rotation ticks, each row followed by its count of ticks:
The counts run from 0 to 1031.
-177	146	-125	2	212	83	89	-153	-40	-26	53	-23	9	-1	-172	-116	164	7	107	-207	-134	-59	47	72	64	-59	-57	-105	-24	-56	-53	-135	185	-115	-5	136	242	-142	84	-261	297	-129	-133	-58	142	-127	-7	298	60	77 : 512
-94	318	-121	-63	-87	61	148	-244	-21	-33	-53	57	-47	108	-13	-208	388	-69	189	-55	-71	56	23	2	176	-85	-271	91	-174	-88	-26	116	-14	-109	-29	-117	291	-104	-65	-140	94	-152	-74	-24	116	-125	52	34	174	-50 : 476
-21	167	-6	115	-105	150	58	38	105	-88	57	-40	50	9	-181	3	273	33	121	-184	-153	-29	-195	20	50	-167	-162	89	-169	20	79	112	187	-175	-15	-134	89	-52	167	-85	251	-110	-164	212	76	-305	-110	249	-57	68 : 947
-73	319	-48	66	-20	27	27	74	128	-33	38	64	64	-25	-70	-25	109	-258	233	-207	-141	47	-78	-81	229	129	-191	-200	-342	-85	-124	73	14	-127	-53	79	270	-215	17	-140	62	34	4	239	42	-138	-18	74	72	-79 : 468
-85	193	22	121	44	188	-10	-3	-28	-87	62	-148	-12	-48	-193	333	169	-65	30	-236	-110	-64	-172	-81	103	-33	-59	-103	-259	-35	92	-17	71	-90	2	-6	342	-215	203	-43	120	-175	100	93	5	-129	-85	111	10	67 : 632
15	-19	-57	0	-25	219	-92	-121	57	-12	172	40	87	18	-133	146	322	-60	135	-157	47	-14	-99	-31	-102	-3	-121	-101	-148	-55	-39	-43	139	6	115	-100	211	-75	181	-246	304	-90	-38	70	147	-90	-175	351	-130	43 : 198
8	122	31	-97	-52	131	-76	25	191	-32	-13	2	-78	38	-246	164	316	64	20	-194	-136	-91	41	-189	59	-96	-31	-32	-99	-13	-94	78	28	-133	312	-10	300	-138	-113	-212	361	-44	-27	47	92	-22	-181	192	-50	83 : 521
-133	171	67	17	118	238	13	-182	77	57	127	-30	2	-54	-54	-287	169	60	55	-123	53	152	-212	-68	89	-23	-128	-24	-199	21	47	2	-50	-10	-86	-48	422	-142	-11	-129	22	-169	65	-29	31	-244	125	119	30	-74 : 800
-119	90	-252	65	-149	48	88	-70	134	73	231	-25	158	-38	-76	-73	221	-21	87	-170	52	7	-93	143	-225	-4	-111	-154	-25	-62	77	-16	94	-198	123	92	250	-50	25	-264	117	-165	-201	-42	31	-284	35	181	136	-44 : 726
-56	237	-127	200	52	126	141	-40	5	-66	33	-115	125	-178	-51	64	147	-104	219	-62	-80	123	107	-74	66	151	-124	-130	-274	41	96	-40	27	-166	-58	84	322	-151	40	-262	148	-113	-268	-34	46	-138	27	183	102	-101 : 828
63	199	-41	53	-78	147	-10	38	112	54	13	65	120	-68	14	-17	268	-142	81	-92	-42	89	-238	-39	231	-10	-232	31	-346	2	-128	34	-8	-119	101	-90	424	-137	-113	-11	93	-122	247	15	52	-207	-15	148	-17	3 : 470
31	246	5	42	66	214	-158	-221	81	28	-88	50	54	90	-220	122	216	97	77	-144	-163	34	34	39	76	35	-27	-147	-136	-8	-53	66	6	-238	139	-39	356	-221	-15	-174	110	-197	76	150	-1	-101	-101	-6	11	29 : 309
-118	292	-197	91	13	41	93	-60	141	120	64	103	74	-109	-83	-126	140	-51	145	-215	-207	57	34	-15	162	-45	-101	-14	-307	27	-52	-53	84	-123	-36	161	236	-193	-33	-219	-22	-47	-2	124	61	-188	7	191	205	-62 : 816
52	287	-40	63	37	194	-10	-163	7	52	-69	-58	71	-88	-126	-93	156	-141	133	-99	-107	29	-96	147	56	-27	-20	-25	-269	297	16	62	16	-89	98	-232	247	-69	-64	-135	94	-7	185	135	48	-240	-35	254	12	145 : 982
-120	233	-140	-16	-88	223	27	45	28	13	308	-67	96	-124	-23	-35	40	-173	247	-84	126	65	-127	33	-215	-55	-117	-109	-172	61	115	32	-17	-19	-75	48	174	-44	171	-354	120	24	-120	133	-114	-261	-50	244	20	-30 : 228
16	-76	67	-43	-22	120	-16	-159	141	-8	175	25	97	-50	-188	36	292	139	-160	-189	-91	-19	-133	-101	-132	-237	-64	31	-198	-5	-65	6	134	-148	202	-35	344	-108	81	-245	113	-143	0	87	52	-206	23	93	31	-29 : 399
-87	284	-194	90	-34	101	100	-89	80	-65	156	-84	-21	-26	-127	-29	180	-51	170	-349	-154	74	-47	30	36	-124	-226	-193	-278	-93	118	17	93	-28	-118	-11	85	-103	126	-197	-27	-12	-210	167	29	-130	19	275	115	-143 : 604
176	276	-61	-79	-113	123	62	92	30	-1	-68	103	70	-45	-155	-32	252	-128	103	-102	-162	58	-4	-91	176	41	-218	32	-182	-42	-98	97	19	-290	162	-2	242	-72	-150	-198	242	-14	-30	-40	5	-53	98	107	-76	21 : 145
-56	83	64	-1	-188	115	51	-31	66	-141	107	-19	-58	-92	-42	61	192	22	85	-85	184	23	-29	-211	-18	-85	-74	56	-290	17	18	-56	33	-57	225	-9	501	-156	51	-279	127	-26	-131	-157	62	-124	-16	59	128	-102 : 703
100	199	58	56	108	366	-139	-140	98	241	58	73	61	-106	-152	-67	180	-19	41	-33	-136	-23	-104	-25	100	110	-92	37	-285	157	-40	-68	-110	-124	-13	-59	163	-147	-61	-282	234	-114	76	86	92	-204	-31	143	-29	45 : 110
-51	257	-6	180	98	239	-14	-57	-2	-54	39	-133	126	-70	-145	215	118	-64	73	-166	-113	1	-180	113	24	58	-10	-155	-198	50	106	15	75	-171	18	-65	373	-152	194	-68	131	-157	52	61	-81	-255	9	119	1	97 : 633
5	250	-105	-28	-34	170	55	-144	-80	-255	148	-156	-7	16	-82	203	85	-53	202	-158	61	104	62	107	-130	-164	-88	-124	-176	66	-13	-25	38	-101	145	-177	414	-90	106	-149	198	31	-96	71	-61	-51	-134	129	-8	-16 : 193
-179	145	-89	-51	-25	-65	127	-74	-55	-143	46	-46	-7	36	-111	-5	229	-187	173	-160	-55	-96	14	-97	60	56	-194	-170	-152	-173	-75	-38	166	-141	-26	107	342	-174	196	-274	162	-82	-233	-58	94	-61	89	172	143	-26 : 164
-80	80	20	25	-43	94	92	-168	-1	36	9	-49	-23	86	-316	-23	221	86	29	-152	-97	-106	-114	-40	108	-38	-126	159	-202	-42	3	135	1	-193	-77	-122	185	-120	1	-145	291	-174	-79	94	292	-219	-37	179	6	99 : 961
70	321	-110	-61	-190	124	113	-42	-27	-157	191	187	-1	-75	-42	-69	92	-158	285	7	-77	88	183	-23	130	-115	-86	68	-204	112	-92	46	65	-84	57	79	311	-116	21	-238	186	81	27	222	7	-140	-91	201	-83	39 : 1004
193	221	-59	81	-59	123	-59	-106	0	89	-88	98	115	16	-53	16	239	-105	80	-82	-47	-3	-259	25	146	-3	-220	85	-410	51	-180	-77	25	-147	35	-145	203	-117	-22	-178	178	-173	162	-16	37	-167	-27	132	-26	28 : 471
-310	197	51	-191	84	180	129	-162	-99	-87	232	-24	-88	-39	-171	-84	101	-131	39	-149	-93	-103	39	14	-98	-48	-57	-47	-116	0	-39	141	4	-171	-118	42	261	-87	112	-258	70	96	-59	167	19	-300	93	81	138	85 : 764
-168	125	70	168	-125	68	17	-105	130	9	54	47	-92	34	-107	35	198	60	64	-178	-16	41	-177	-216	200	25	-175	-38	-254	-158	-70	-32	-27	-52	-19	123	342	-288	127	-185	165	-300	-84	57	139	-171	-48	33	6	-111 : 812
26	113	68	132	23	51	27	-77	-48	-76	68	-77	85	-96	-183	85	92	-89	-31	-142	-135	61	-283	29	61	77	-263	-163	-263	-57	-110	-79	39	-236	-54	-113	226	-171	82	-160	230	-129	-81	-80	-41	-222	230	106	-151	-20 : 272
111	252	-97	60	-79	151	-123	-161	86	-6	28	18	123	56	-212	173	216	34	94	-162	-127	89	40	37	25	82	-67	-133	-169	-28	45	91	45	-203	183	-70	358	-157	38	-226	72	-177	96	178	-72	-69	-51	87	-104	-19 : 308
-124	273	-127	59	64	41	56	-141	131	-55	42	-105	-18	-94	-17	170	172	-66	30	-171	-86	21	98	-13	42	-43	-93	-134	-244	53	-144	-86	-19	-123	187	67	480	-188	-149	-220	113	-147	-78	-75	-68	-62	-28	-18	275	2 : 504
-38	206	22	27	-36	210	-86	-101	-17	-15	70	135	-34	45	-188	-126	228	0	203	-220	-98	8	-183	-61	153	50	-213	-107	-220	-154	43	-34	115	-39	-155	13	120	-198	289	-208	40	-88	-66	91	116	-161	54	244	-116	-69 : 798
-44	156	-61	-74	92	177	67	-25	100	114	163	-159	157	-111	-226	75	41	-19	-53	-206	-54	43	-77	85	-163	-109	-1	-54	-236	67	24	54	-82	-280	201	-102	352	-36	-202	-184	68	49	48	41	-5	-288	72	98	131	40 : 743
-32	224	-106	117	115	65	212	-191	-85	19	170	-20	137	-86	-14	32	111	-5	71	-75	-24	146	-83	82	126	-38	-230	8	-291	-64	-25	-155	35	-167	-136	47	435	-169	72	-139	116	-252	-7	-74	-32	-190	92	55	48	-115 : 814
82	209	-79	-159	-237	55	25	57	-37	-2	8	72	46	-51	-295	70	71	-130	162	-106	-10	-118	113	-71	-45	74	56	-5	-194	28	-21	113	55	-300	211	-31	264	-132	-32	-388	225	165	-26	139	171	-112	-55	208	-16	80 : 868
192	205	100	-82	29	328	-151	17	37	75	89	73	132	-77	-89	29	156	-82	88	-81	-62	-8	-153	4	-105	-87	-199	38	-319	132	-113	-10	-33	-166	87	-112	145	7	66	-339	198	112	-38	46	-97	-180	-51	116	-28	49 : 233
16	206	-45	-69	62	66	-87	-121	-23	139	34	212	-40	-20	-185	-155	125	-58	60	-191	-157	-64	-116	-49	149	-54	-95	-15	-172	53	-184	-43	48	-44	-1	84	198	-260	33	-315	182	-68	233	129	61	-113	24	304	-55	92 : 997
-57	221	-156	-21	-52	26	22	146	61	-57	113	85	-70	-55	-10	-91	120	-178	149	-239	21	34	-225	-10	141	-280	-149	-39	-166	13	-151	-95	112	8	125	61	281	-136	17	-175	190	94	98	-64	-37	-155	-62	315	1	30 : 694
-92	212	-56	-197	194	198	-198	-68	87	89	9	6	63	189	-218	-83	257	-13	141	-244	-8	-23	-134	15	-133	-70	-131	-194	-55	-139	17	96	33	-142	90	-150	247	-28	96	-289	122	38	56	85	48	-115	-78	201	29	53 : 547
-59	229	-26	72	43	60	110	-368	-32	-49	69	-76	-25	60	-95	181	200	44	51	-75	-195	21	106	30	-29	-139	-185	-49	-205	-1	-12	71	-21	-170	-72	-46	233	-144	10	-226	226	-303	-185	226	-99	-59	-5	-17	122	4 : 626
-21	83	4	-18	-98	120	43	-244	-45	-169	98	-69	12	108	-106	-62	248	112	120	-125	32	38	-111	71	-139	-202	-170	-17	-142	-29	2	-53	132	-150	53	-220	288	-93	155	-275	175	-86	-244	-47	-8	-230	99	95	11	-54 : 387
-25	225	-229	-71	-172	25	147	-44	-228	-82	68	-110	31	-94	-133	164	85	-130	151	-62	3	-92	73	79	-44	-113	-52	92	-142	166	22	7	83	-223	120	44	235	-85	103	-311	220	-49	-51	-53	-26	-152	-20	265	113	130 : 854
-39	152	-82	4	-30	171	26	-240	-45	85	22	-53	95	19	-150	7	281	59	44	-68	-87	-3	-42	-6	-103	-58	-135	89	-145	127	239	120	64	-67	-4	-82	264	-14	179	-330	77	-325	92	152	-13	-143	33	262	38	94 : 638
